One vector is turned by the same rotation once a tick. Each row is the vector after some number of ticks, and that number follows the row.
The counts run from 0 to 656.
 1.286  0.395 -0.768 -0.819  0.648 -0.190 -1.231 -1.997 -0.059  0.698 -0.498  1.808 -0.183 -1.208 -1.425 -0.755  0.912  0.870 -0.121 -0.582 -1.425  1.883 -2.447  0.811 -0.558  0.201 -0.262 -0.128 -1.909 -2.381 -1.069 -2.502  0.852  1.572 -0.662 -0.766 -0.521  1.120  1.126 -0.648 -1.854 -0.367  0.694 -0.901  0.986 -1.335 -1.123 -0.644 -2.232  0.583  0.713 -1.808 -> 284
 2.366  1.423 -1.698 -1.089  0.802 -0.699  0.048 -0.437 -0.750 -1.079  0.541  1.304 -0.935  0.061  0.013 -1.608  1.543  0.495 -1.028 -1.754 -1.878 -1.313 -0.244  1.010 -0.262 -2.304 -0.011 -0.148 -1.988 -2.298 -0.755 -0.206  0.379 -1.545  2.460 -0.068  1.160  2.251  0.977  1.101  0.039 -0.218  1.479 -1.188 -0.497  1.011  1.157 -1.743 -1.281  0.147 -0.611  0.229 -> 192
 2.194 -0.694 -0.288 -0.363  1.659 -0.053  0.880  1.148  0.040  1.833 -0.560  1.114 -0.381 -0.632 -0.874 -1.898  2.585  0.487 -2.112 -0.385 -2.566 -1.565  1.010  0.389  1.043 -0.783  2.332  0.015 -0.751 -0.339 -0.903  0.411 -1.329 -0.069  0.376 -0.211  0.411  1.057  0.570 -0.518 -0.328 -1.670  1.903 -3.333 -1.829  0.340  0.175 -0.603 -0.546 -0.101  0.219 -0.888 -> 602
 1.709  1.129 -0.002  0.102  1.199 -1.338 -2.142 -0.379 -0.005 -1.547  0.145 -0.581 -0.936 -1.353  1.201  1.089 -0.348 -0.389  0.095 -1.434 -1.586 -1.426  0.208 -1.676 -0.424 -0.991 -0.282 -1.899 -0.665 -2.519 -1.339 -0.026 -0.055 -1.522 -0.242  1.290  0.865 -2.021  3.007 -0.249 -1.431 -1.464 -0.892  0.671 -1.353  0.081  0.661 -2.021 -0.317 -1.130 -1.889  1.353 -> 271
-0.282  3.585 -0.648 -1.004 -0.694 -1.919 -0.742 -1.049  1.506 -2.339  1.606  3.516 -0.500 -0.099 -0.732 -0.170 -0.189  0.574 -0.705 -1.688 -0.493  0.044 -0.419  0.477 -1.137 -1.770  0.372 -0.051  0.867 -2.831 -0.380 -2.591 -0.331  1.696  0.753 -0.971 -0.544 -0.384  0.477 -0.614 -0.631 -0.066 -1.443 -1.703 -0.793 -0.051  0.462 -0.467 -0.382 -1.353 -0.525  0.411 -> 392
-0.502  0.909  0.679  1.021  2.622  1.929  0.131 -1.731  0.585 -2.503  1.948  1.515 -1.361  0.647  2.005  0.748  0.092 -1.654  0.490 -1.777 -0.627 -1.553  0.917 -1.324 -0.925 -0.417  1.334 -0.033  1.109 -1.835 -0.160  0.257  1.133 -0.536 -1.074  1.362  1.021 -1.598  2.359 -0.519 -0.755  0.501 -1.727 -0.314 -0.071 -0.485  1.745  0.774  1.598 -1.524  0.585  1.470 -> 564
 1.199 -1.241 -1.409  1.144  1.557  1.890 -0.997  0.467 -1.642  0.618 -0.849 -0.300 -1.790 -1.839  1.336 -0.960  2.661 -0.354 -1.002 -0.711 -0.821 -1.392 -0.046  0.987  2.248  0.143  0.183  0.365 -1.560 -0.349 -0.196  2.178  1.892 -1.892  0.220 -0.883  0.709  2.510  1.335 -0.598 -0.167 -1.856  0.668 -0.536 -0.037 -2.325  0.100 -2.191 -1.704  0.562 -0.087 -0.308 -> 112
 1.228  0.394  0.147 -1.701  0.040 -1.156 -0.801 -0.431 -0.640 -1.744  2.097  0.256 -0.720 -1.447 -1.487  0.756  1.180 -1.136 -0.447 -1.121 -1.567 -0.648  1.623 -0.857 -0.581 -0.767 -0.162 -0.121 -0.225 -1.770 -0.405 -1.494 -0.733 -0.739 -0.577  1.718  0.996  1.982  1.338  0.008  0.676 -0.603  1.271  2.390 -2.748 -0.058  0.188  1.226  0.935 -2.110 -1.633  0.366 -> 218
 0.465 -0.447 -1.720 -1.195  0.071 -0.595 -0.354 -0.145 -0.070 -0.353  0.436  0.737 -0.477  0.757  0.905 -0.134  0.543  0.314 -2.616 -0.734 -0.904 -2.517  0.392  0.032  1.209 -2.091  1.972 -0.102 -1.999 -1.238 -0.809  1.048  0.526 -2.207  1.956  1.055  2.294  1.570  1.373  0.343  0.894 -0.548  2.109 -0.721 -1.843  0.419  1.234 -0.711 -0.306  0.536 -1.860  1.011 -> 193
 1.113 -3.243 -0.308  0.649  1.554 -0.293 -0.347  0.556  0.291  0.191  0.136  1.832 -1.145 -1.573 -2.560 -0.391  1.380 -1.534 -1.666 -0.567 -1.645  1.119 -0.020  1.226  0.925  0.531  0.515  0.511  1.917 -3.041  0.538 -0.793  0.641  1.048 -0.155  0.795 -0.231  1.228 -0.107 -1.087 -1.220  0.744  0.323 -0.508  0.259 -1.212 -1.499  0.769 -0.045 -1.058  1.923  0.604 -> 223
 0.428 -1.425 -2.056  0.705  0.659  0.078  0.797 -0.490 -1.600  0.176 -0.563  1.326 -1.226 -0.549  1.038  0.572  0.512 -0.523 -2.694 -0.074 -1.157  0.981 -0.091  1.060  2.451  1.127  1.619  2.007 -1.313 -1.668 -1.077  0.550  1.784 -0.064  1.673 -0.715  0.694  1.737  0.398 -0.376 -0.580  0.380  1.123 -1.589  0.677 -2.409  0.533 -2.156  0.167  1.799  1.634  0.690 -> 578
-0.597 -0.902  1.022  1.033  2.506  1.579  0.023 -0.873  0.393  0.089  1.594  1.181  0.249 -0.517  0.499 -2.920  1.285 -0.466 -0.458  0.075 -0.489 -0.169  1.624  0.092  0.564 -0.288  1.087 -2.043 -0.112 -0.515 -0.223 -1.465  3.328 -0.040 -2.852  0.089 -1.253  0.327  2.853 -0.786 -1.383 -0.041 -1.438 -0.685 -0.041 -0.918 -2.012  0.572 -0.675 -0.878  0.922 -0.777 -> 560
-0.791  0.518 -0.606  0.222  0.492 -1.505 -1.132 -2.053  2.185  0.325  0.583  2.296  1.013  0.441  0.651 -1.823  1.530  1.190 -1.343 -2.087  0.313 -0.675 -1.071 -0.271  1.413 -0.774  0.094  0.746 -3.111 -0.477  0.422 -1.720  0.858 -0.070  2.021 -0.809 -0.691  0.525  2.392  0.754  1.037 -0.209  1.847 -1.025 -1.082  0.630  0.013 -0.417 -1.635  0.291 -0.240 -0.892 -> 341
 1.463 -0.113 -2.782  0.245 -1.157 -1.131 -0.438  0.931 -0.937  0.871  0.230  2.318 -0.260 -1.683  0.852 -1.482 -0.162 -0.205 -0.503 -1.299 -2.931 -0.787  1.656 -0.161  0.202  2.082  2.016 -0.426 -1.589 -1.238 -1.378 -2.136 -0.262 -0.222  0.366 -1.330  0.562  0.636  1.400  0.532 -0.359 -2.457  0.785 -0.442 -0.954 -0.540 -0.021  0.335  1.065  1.384 -1.435 -1.131 -> 542
 1.612 -0.477 -1.848 -0.914  0.358 -0.466 -1.138 -0.271  0.331 -0.499  0.832 -0.146 -1.332 -0.395  0.564  0.204  1.116  0.487 -1.647 -0.372 -0.772 -2.298 -0.039 -0.760  1.264 -0.563  1.399 -0.837 -1.937 -0.712 -0.615 -0.124  0.144 -2.269  0.014  1.353  1.841  1.534  2.534 -0.027  0.843 -2.013  1.318  1.590 -2.064 -0.120  1.153 -0.320 -0.375 -0.469 -2.535  0.818 -> 599
 0.085 -1.520 -2.579  0.697  1.183 -0.681  0.081  0.555  1.937 -1.139  1.880  1.366 -2.048  0.206 -0.048  0.159  0.037  0.640 -1.321 -0.198 -0.599 -0.517 -0.797 -0.152  1.678  0.660  2.245 -1.252  2.095 -1.507  0.056 -1.362  0.354 -0.237 -1.698  0.458  0.158 -2.130  2.534 -1.756 -2.132 -0.823 -2.544 -1.584  0.090 -0.931  0.761  0.184  0.699 -0.977 -0.613  1.030 -> 307
-0.301  0.102 -1.844  1.137 -0.489  0.672 -0.548 -0.466 -0.403 -2.091  0.799  2.626 -1.879 -1.430 -0.626  1.295  0.661 -0.363 -0.330 -1.021  0.115  1.177 -1.183  1.400  1.127  1.279 -0.245  1.204  1.507 -1.871  0.583 -1.171  1.521  0.597 -0.050 -1.695 -0.197  1.135 -0.075 -1.021 -0.979 -1.304 -1.877  0.057  0.545 -3.071 -0.683 -1.018 -0.735  0.186  1.264  0.491 -> 553
 1.078 -1.747 -0.887  0.526  1.638 -1.015 -0.737 -0.249  1.311 -2.053  2.191  2.439 -1.431 -0.493 -0.420 -1.412  1.046 -0.810 -1.188 -1.779 -0.824 -0.746  0.286  0.484  2.054 -1.988 -0.245 -0.580  0.707 -2.733  1.473  0.691  1.473 -1.323  2.041  0.175 -0.345  0.838  1.383  0.225  0.703  0.937 -0.193  0.207 -0.152  0.150 -0.351 -1.707 -0.743 -1.748  0.737  2.571 -> 167
-0.784 -1.677 -0.061  0.478  0.170 -2.151 -0.012  0.022  1.413  0.285 -0.273  1.483  0.855 -1.460 -1.519 -2.180  2.520 -1.411 -1.050 -0.583 -1.984  0.629  2.458  1.142  0.161 -0.759  0.609 -0.274  1.155 -2.236 -0.645 -1.616  0.089  0.105 -0.136  1.559  0.725  0.427  1.057 -0.697  0.000  0.576 -0.062 -0.028 -3.076 -0.592 -0.799  1.295  0.646 -2.054  0.222  0.318 -> 628
-1.682 -0.166  0.640 -0.723  1.767  0.503  1.062 -2.549  1.954 -0.999 -0.045  1.419 -0.256 -0.904  1.935  0.276  1.485  1.054 -1.139 -0.654 -0.414 -1.546  0.272 -0.384  1.151 -0.759  0.071  1.747 -1.130  0.326  0.623 -0.621 -0.109  0.486 -0.932  1.089  1.472 -1.523  1.158 -0.892  1.809 -2.305  1.198  0.063 -1.596  0.533  2.114  1.536 -0.461 -0.416  1.180  0.061 -> 591
-0.615  2.315 -1.262 -0.919  1.359 -0.903  0.004 -2.076  1.163 -2.412  2.237  1.857 -1.444 -0.521  0.821 -0.162  0.525  1.707  0.865 -1.387  0.556  0.711 -1.951  0.744  1.011 -1.052 -1.518  0.430 -0.635 -0.885  0.421 -1.327  0.400  0.693  0.860 -1.698 -1.735  0.094  1.259 -0.581 -0.883 -1.431 -0.954 -0.779 -0.429 -0.399 -0.080 -2.465 -1.962  0.189  0.336  0.305 -> 11
-1.652  1.645 -1.136 -0.644  0.113 -1.315  0.485 -0.653  0.455 -1.857  1.572  1.057 -0.451 -0.693  2.859  0.840 -0.958 -0.048  0.623 -0.648 -0.463 -1.011  2.201 -0.270 -0.292  0.174 -0.308 -0.644 -0.562 -1.534 -1.984 -1.047  0.403 -1.060 -0.380  1.222  1.568 -0.831  2.300 -0.534 -0.073 -1.888 -1.238  1.020 -2.557 -0.217  1.489 -0.475  1.469 -0.137 -1.475  1.605 -> 487
 1.117  1.406 -0.325  0.227 -0.085  0.027 -1.389 -0.525 -1.296 -2.592  1.339  1.319 -0.638  0.303 -0.637  0.938 -0.010 -0.629 -0.563 -0.814 -0.936  0.446  0.790 -0.904 -0.998  0.945  1.783 -0.117  1.170 -2.552 -1.272 -3.023  2.317 -0.060 -1.848 -0.326 -1.020  1.402  1.458 -0.515 -1.936  0.160 -1.082  0.515  0.394 -2.080 -0.736  0.080  0.245 -1.308 -1.634 -0.292 -> 311
-0.014 -1.514 -0.056 -0.799  1.970 -1.160  0.318 -1.188  0.364 -2.206  3.023  1.305 -0.703 -0.820 -0.115 -1.005  1.206 -0.495 -0.772 -0.076 -0.253 -0.269  1.512  0.537  1.707 -1.940 -0.471 -0.877  0.727 -1.445  0.835  0.222  1.765 -0.571 -0.372  1.391 -0.098  2.292  1.290 -0.496  1.205  0.265  0.700  1.794 -2.056  0.250 -0.474 -0.132 -0.946 -1.691  0.426  2.667 -> 166
 0.781  0.126 -0.939  0.025 -1.317  0.500 -1.031  1.596 -1.870  1.047 -0.714  0.451 -0.467 -2.093  0.380 -0.331  1.160 -1.454 -1.776 -0.016 -1.690 -0.681  2.169  0.243  0.045  0.014  1.058 -0.948 -1.390 -1.745 -2.097 -0.397  0.518 -1.008 -0.517  0.376  2.352  1.933  0.961 -0.616 -0.027 -0.950  0.224  0.639 -2.350 -2.138 -0.041  0.601  0.567  0.798 -1.661 -1.229 -> 137
-0.064  1.898  0.367 -0.772 -0.183  1.464 -0.174 -0.144 -1.763 -0.132  1.368  2.382  0.396  0.264  0.565 -1.963  1.436 -1.471 -1.942 -0.488 -0.283 -0.130  2.047  0.046 -0.982 -0.226  1.787  0.169 -2.119 -0.289 -1.035 -1.667  2.437  0.260  0.162 -0.790  0.355  3.046  0.299  0.149  0.802  1.488  0.551 -0.059 -1.144 -1.642 -1.082  0.543 -0.002  0.256 -0.446 -1.289 -> 233
 1.000  1.474 -0.934  0.635  2.006  1.409 -0.452 -1.578  0.052 -2.213  0.014  0.967 -1.691 -0.201  2.073  1.002 -0.409  0.521  0.310 -2.449 -1.802 -2.441 -1.057 -0.833 -0.272  0.082  0.509  0.207 -0.586 -2.626 -0.675  0.294 -0.402 -1.434  0.349 -0.314  1.331 -1.283  1.657  0.934 -1.354 -1.751 -0.762 -1.429  2.312  0.820  2.381 -0.550  0.158  0.490  0.166  1.044 -> 348
 0.465  0.781  0.166 -2.432  0.311 -1.855 -1.035 -1.458  1.315 -2.627  1.316  2.171 -1.760 -0.303 -1.925  2.495 -0.451  0.500 -2.094 -0.527 -1.038 -0.391 -1.473 -1.101  0.106 -0.971  1.254  0.214  1.377 -2.528 -0.401 -2.019 -1.173  1.578 -0.581  1.455  0.168  0.032  0.288 -1.368 -0.511 -0.939  0.540  0.229 -1.515  0.351  0.147  0.526 -0.116 -1.572 -0.172  1.387 -> 608
 0.545  0.522  0.126 -0.116  1.088 -0.660  0.527 -1.835  1.821  0.058  0.350  2.821  0.272 -2.496 -0.684 -0.207  1.183 -0.063  0.559 -2.283 -2.236  1.177 -0.177 -0.597 -1.327 -0.281 -0.643  0.463  0.068 -2.158  0.405 -1.409 -2.921  1.775  0.115 -0.021 -0.091 -2.449  0.806 -0.734 -0.526 -0.756 -0.285 -1.218 -0.584  1.066  0.644  0.744  0.664 -0.683  2.140 -0.417 -> 376
-1.098 -1.150  0.517  0.863  0.735 -0.123 -0.146 -1.992 -1.429 -0.573 -0.364 -1.203  0.116 -2.201  0.919  2.009  0.716 -1.019  0.330  0.128 -1.339  0.089  1.756 -0.702 -0.154  1.653 -0.992  0.729 -0.900 -1.101 -2.242 -0.852  0.839  0.301 -1.540  1.535  0.661  0.311  2.258 -0.265 -0.797 -2.884  0.964  1.432 -1.720 -2.686  0.411 -0.851  0.622  0.395  0.316 -0.135 -> 25
 1.585  2.865 -1.454 -0.297  0.031 -0.178  0.478 -1.467 -1.612 -2.796  1.318  2.496 -1.172 -0.882  2.297 -0.592 -0.339 -0.282  0.153 -2.391 -1.979 -0.350  1.650 -0.104 -1.308  0.483  0.355  0.875 -1.340 -2.438 -0.857 -1.159  1.456  0.518  1.198 -1.424  1.001  0.436 -0.361  0.882 -0.148  0.224  0.383 -0.471  1.538 -0.403  1.519 -0.932  0.376  1.335  1.061  0.588 -> 485
 1.209  1.675 -0.062  0.247  0.965  2.208  0.775 -1.382 -1.420 -1.792  1.612  2.947 -0.685 -0.537  1.115 -0.747  1.015 -0.462  0.069 -2.535 -2.023 -1.148  1.784  0.405 -1.082  0.623  1.787  1.756  0.008 -0.566 -0.027 -0.476  0.750  0.258  0.517 -0.976  0.089  2.146 -0.836  0.963 -0.105  0.479  1.112 -1.617  0.743 -0.071  1.190  1.425  0.722  0.125  1.267 -0.246 -> 156
-0.962  0.326  1.858  0.232  1.053 -0.092 -0.838 -0.768  1.783 -0.264  2.338  3.152  1.057  0.483 -1.289 -1.028  0.503 -0.520 -0.786 -1.949 -0.734 -1.042  1.070 -1.269 -0.825 -1.546  1.110 -0.588  0.639 -1.218  0.665 -1.440  0.253  0.317 -0.129  1.102 -0.962  0.233  2.217 -0.189 -0.331  1.176  0.226 -0.299 -2.253  0.267 -0.674  1.033  0.240 -2.642  0.197  0.704 -> 315
 0.158  2.038  1.472 -1.043  2.464 -0.105 -0.775 -2.153  0.729 -1.553  1.681  0.597  0.080  1.691 -0.651 -0.946  1.163  1.433  0.001 -1.036 -0.312 -1.998 -0.937 -1.283 -0.751 -2.689  0.990 -1.053 -0.585 -0.961 -0.917 -1.278  1.812 -1.002 -1.153  0.475 -0.933  0.331  3.112  0.254 -1.140 -0.108  0.660 -1.338 -0.584  0.934 -0.096 -1.351 -1.586 -1.435 -1.090  0.488 -> 504
-1.956 -0.961  0.168  0.738  0.971  3.069  0.039 -1.290  0.776  2.527 -0.319  2.133  0.564 -0.922  0.112 -1.310  2.629 -0.617 -0.689 -0.390 -0.763 -0.395 -0.400  1.689  0.441  0.756  0.453  0.855 -1.784  0.418 -0.098 -0.127  0.438  0.930 -0.906  0.259  0.864  1.062  2.068 -0.572  0.997 -1.434  0.471 -0.916 -1.095 -1.257 -0.390  2.308 -0.789  0.991  1.512 -2.380 -> 534
-1.193  0.310 -1.415 -0.588 -0.390 -0.905 -0.965 -1.081  1.025 -1.790  1.544  1.166 -0.904 -1.763  2.443  1.221 -0.183  0.220  0.743 -1.105 -0.136 -1.285  0.623 -0.804  1.515  0.542 -0.737  0.796 -1.250  0.029  0.188 -0.779  0.033 -1.076  0.752 -0.070  0.508 -0.203  2.566  0.215  1.261 -3.387  0.137  2.537 -2.562 -1.161  1.320 -1.195 -0.301  0.784 -0.611  0.671 -> 651
-0.875  0.564  1.446  0.148  0.270  1.536 -2.162 -2.289 -0.010 -1.893 -1.817  1.734  0.519  0.041  0.480  0.598  1.567 -0.475 -1.905 -1.733 -0.144 -1.836  0.454 -0.270 -0.412 -0.931 -0.178  0.218 -0.161 -2.531 -0.885 -0.751  3.684 -0.568 -0.992  1.551  1.516  0.952 -0.072 -0.161  0.526  0.663  0.787  0.633 -0.209 -1.596 -0.147  1.519 -0.897 -1.396  0.920  0.428 -> 588
-2.219  0.540 -1.062  0.950  0.527 -0.587  0.751 -0.205  1.007  0.667  0.223  2.023 -0.900 -0.066  1.568  0.492  1.755 -0.461 -1.759 -0.740 -1.001 -0.668  0.348  0.816  1.642 -0.726  1.390  1.746  0.225 -0.551 -0.709  1.508 -0.469  0.559  1.954 -0.987  0.834 -1.158  1.731 -1.432 -0.347 -0.365 -1.003 -2.738 -1.996 -1.987  1.564 -1.650  1.100  0.671  0.853  0.760 -> 333
-0.979 -0.283 -1.425 -1.944  0.349 -2.171 -0.168 -1.865  1.181 -1.547  2.891  1.916 -0.925 -0.235  0.958  1.691 -1.029  0.695 -1.831 -0.478  0.159  0.718 -1.233 -1.304  1.518 -0.295  0.366  1.761 -1.639 -0.163  0.165 -1.818 -0.073  1.900  1.633 -0.131 -0.234  0.662  1.393 -0.783  0.498 -0.758  1.808  0.019 -1.790 -0.225  0.617 -1.393 -0.232  0.649  0.031  1.212 -> 418
